Rows are one point carried round by a steady rotation, each followed by how many ticks it has turned.
The counts run from 0 to 253.
12; -7; -4; 10; 7; 23; -47; 16; -2; -10; 7; 10; 8; 1; 11; 18; 0; -9; 14; -26; 18; 11; 5; 14; 14; -10; 6; 14; -5; -17; 10; 17; -5 | 24
18; 8; 17; -19; -10; -3; -24; 23; 3; -6; 11; 6; -25; -8; -10; -21; 4; 12; 13; -20; 13; -4; -9; 23; 10; -8; -5; 33; 20; -3; -1; -7; 5 | 155
19; 4; -1; -11; -33; -7; 9; 6; -8; -18; 18; 17; -6; -24; 13; -13; -9; 14; -19; -18; 12; -2; 11; -7; -4; -14; -15; 17; 0; -24; 15; -15; 0 | 126
27; 2; 12; 12; 0; -2; -14; -13; -7; 9; 35; 1; -9; 9; 1; 7; -16; -5; 5; -36; -16; 4; -3; 18; 8; -3; 11; 5; 18; -11; 7; -23; 16 | 3
9; -4; -8; 3; -7; -2; -3; 20; -8; 8; 20; 6; 12; -6; 9; 0; -15; -11; 6; -39; -16; 18; 5; 8; 14; -14; 23; 5; 6; -41; 21; 7; -4 | 91
0; 37; 19; 2; -25; -12; -9; 16; 8; 9; 0; 9; 4; -2; -33; -6; -1; -13; -20; 2; 14; 5; 12; 10; 6; 5; -16; -1; -10; -24; 16; -1; 16 | 104
12; 18; -3; 4; 16; -8; -35; 8; 7; -14; 15; 7; 10; -34; 11; -20; -8; -1; -20; -5; 16; -17; -8; 11; 3; -8; -16; 15; 9; -3; 25; 7; -4 | 84
28; 12; 25; -7; -10; 15; -1; 32; -2; -15; 8; 12; 6; -2; 8; 1; -15; -18; -6; -21; 15; -6; 5; 34; 10; 4; -14; 3; -12; -13; -5; -12; 6 | 68
16; 21; -1; 7; 18; -8; -27; 12; 8; -10; 16; 9; 6; -36; 5; -22; -4; 1; -27; -16; 3; -17; -11; 11; 5; -11; -7; 14; 14; -2; 19; 5; -8 | 85
9; 19; -10; 19; 1; -26; -42; 2; -10; -9; 9; 7; -9; -14; -14; 6; 2; -6; -7; 13; 25; 15; 3; 6; 8; 0; -19; 13; -2; -23; 10; 5; 9 | 172
12; 25; -4; 24; 14; -21; -41; 6; -11; -10; 7; 8; -3; -23; -14; 7; -5; -17; -11; 11; 17; 16; -3; 6; 10; -4; -8; 12; -1; -20; 10; 10; 11 | 173
25; 3; -16; 18; -3; 3; -29; -9; 6; 19; 27; 9; -5; 10; -10; 15; -13; -13; -9; 7; 21; 10; 1; -28; 4; 2; 4; -8; -1; -23; 11; 12; 14 | 77
24; 17; 7; 5; -16; -16; -10; 21; 7; -37; 15; 15; -19; -8; 6; -9; -2; -9; 15; -14; 21; 6; 8; 1; 11; 14; -1; 20; 16; 0; 3; -1; -17 | 29
27; -16; -10; 8; -18; 8; -43; -3; 2; 7; 12; 10; 1; -2; 16; -2; -3; 17; 0; -9; 13; 6; -4; 30; 26; 8; -1; 6; -10; -7; 9; -17; 11 | 112
24; 7; 21; -9; -1; -22; -7; 31; -2; -4; 10; 7; -9; -4; -10; -18; -11; 4; 18; -19; 20; -3; -9; 28; 8; -6; 0; 10; 18; -26; 3; -6; 11 | 157
22; 7; 1; -15; -33; 4; 10; 13; 2; -19; 15; 20; -10; -27; 10; -17; -6; 8; -19; -16; 10; -4; 9; -17; -1; -10; -9; 21; 3; -17; 14; -4; -3 | 125
20; 20; 11; -7; -7; -6; -30; 21; 10; -7; 5; 8; -6; 5; -4; -4; -6; 0; 22; -8; 26; 3; 1; -8; -4; 11; 18; 4; 6; -15; 25; 32; -11 | 119
8; 8; -5; 0; 0; -24; -37; 18; -3; 23; 28; -10; -6; -2; -14; -17; -2; -5; 4; -7; 20; 7; -11; 25; 14; 7; -22; 6; 13; -9; 3; -7; 9 | 45
10; 16; -4; -5; 8; -3; -42; 9; 1; -13; 11; 2; 12; -31; 10; -16; -10; 0; -15; 6; 29; -13; -4; 6; 0; -3; -20; 13; 4; -3; 29; 7; 0 | 83
21; 8; 20; -16; -9; -13; -16; 28; 0; -5; 12; 6; -19; -5; -10; -21; -2; 11; 18; -19; 16; -1; -9; 29; 9; -5; -2; 25; 17; -15; 2; -8; 9 | 156
16; 8; -1; 11; 18; -19; -26; 25; 2; 22; 21; -8; 5; -9; -23; -17; -17; -19; 2; -6; 16; 1; -16; 12; 22; 3; 0; -6; 17; -14; 7; 2; 7 | 47
28; 29; 19; 18; 7; -7; -20; -4; 22; -33; 11; 22; -5; -6; 4; -2; -7; -7; -6; -3; 17; -15; 5; 2; 0; 6; 4; 14; 13; 2; 16; 1; 1 | 211
17; 19; 33; -15; -6; 20; -16; 24; -17; -15; -4; 8; -16; -19; -24; 5; -9; -17; 2; -20; 7; 6; 4; 3; 11; -2; -3; 24; -5; -9; -6; 4; 12 | 65
26; -11; -4; -5; -1; 2; -29; 7; -12; 11; 37; -9; -7; 4; 13; 2; -14; 3; 7; -28; 26; -4; -6; 13; 1; -3; -25; 3; 4; -10; 0; -14; 5 | 224
36; 11; 17; 2; -4; 13; 5; 25; 5; -14; 14; 17; 6; 0; 11; 5; -16; -20; -13; -24; 14; -8; 2; 31; 10; 2; -12; -4; -7; -12; -9; -13; 5 | 69
33; -4; -5; -19; -16; 28; -10; 4; -16; 13; 23; 8; -16; -12; 7; 8; -16; -4; -25; -20; -10; 7; -8; -5; 2; -17; 0; 16; -9; -21; -5; 0; 13 | 220
21; -3; -8; 4; -26; 31; -22; 7; 6; 15; 7; 17; 2; -14; -5; -4; -2; -4; -32; -5; -6; 7; -1; 12; 33; 3; -1; 11; -16; -6; -3; -10; 17 | 109
7; 17; 19; 8; 8; -2; -26; 1; -12; -12; 3; 15; -11; -7; -24; 15; -5; -9; 12; -9; 6; 10; 6; 4; 2; -24; 9; 27; 10; -32; 10; 5; 27 | 62
7; 16; -12; 21; -11; -24; -42; -3; -4; -8; 12; 10; -13; -9; -11; 7; 11; 3; -6; 8; 29; 16; 7; 4; 8; -1; -25; 16; -3; -17; 8; 0; 5 | 171
6; -4; -2; 5; -21; 16; -13; 13; 23; 1; 8; 13; 32; -9; 11; -17; -14; -1; 1; -20; 13; -8; 18; -4; 19; 9; 9; -10; 0; -11; 41; 0; -4 | 53
3; 15; 22; -22; -14; 16; -17; 15; -6; 7; 10; -8; -2; -19; -27; -15; -12; -8; -1; -13; 22; -11; 12; -20; -2; -6; -21; 14; 5; -2; 18; -2; 17 | 192
0; 13; -9; 11; -8; -6; -6; 26; 17; 6; 13; 8; 24; -12; -14; -13; -11; -26; -7; -5; 23; 2; 13; -18; 13; 3; -4; -13; 1; -26; 28; 17; -5 | 232
35; -1; 2; 24; 12; -4; -44; -9; 11; 1; 17; 8; -11; 4; -5; 5; -4; 13; 8; -21; 12; -2; -14; 10; 14; 8; 18; 3; 11; 0; 7; 7; 1 | 115
1; 10; 1; -2; -5; 7; -35; 17; -22; 14; 20; -14; 1; 5; -13; 18; -2; -22; 7; -30; 15; 20; 11; 8; 6; 3; -26; 4; -10; -17; 3; 4; -3 | 134
19; -5; -2; 22; -13; 8; -33; -4; -9; 13; -8; 11; -2; -21; -22; 5; 5; 26; -18; -29; -1; 13; -4; -1; 19; -8; 10; 2; -16; -23; 9; 8; 3 | 20
11; 11; -6; 8; -12; 5; -16; 23; 20; -5; 27; 2; -6; -11; -11; -17; 0; -30; -9; -10; 17; 1; 7; -3; 32; 23; -17; 3; 12; 16; -4; -7; -9 | 139
4; 25; 23; 2; -10; 1; -40; 4; -10; 1; 3; -1; -13; -1; -21; 9; 2; -5; 19; -32; -12; 17; 5; 19; 10; 7; 11; 23; 7; -5; 9; 6; 4 | 244
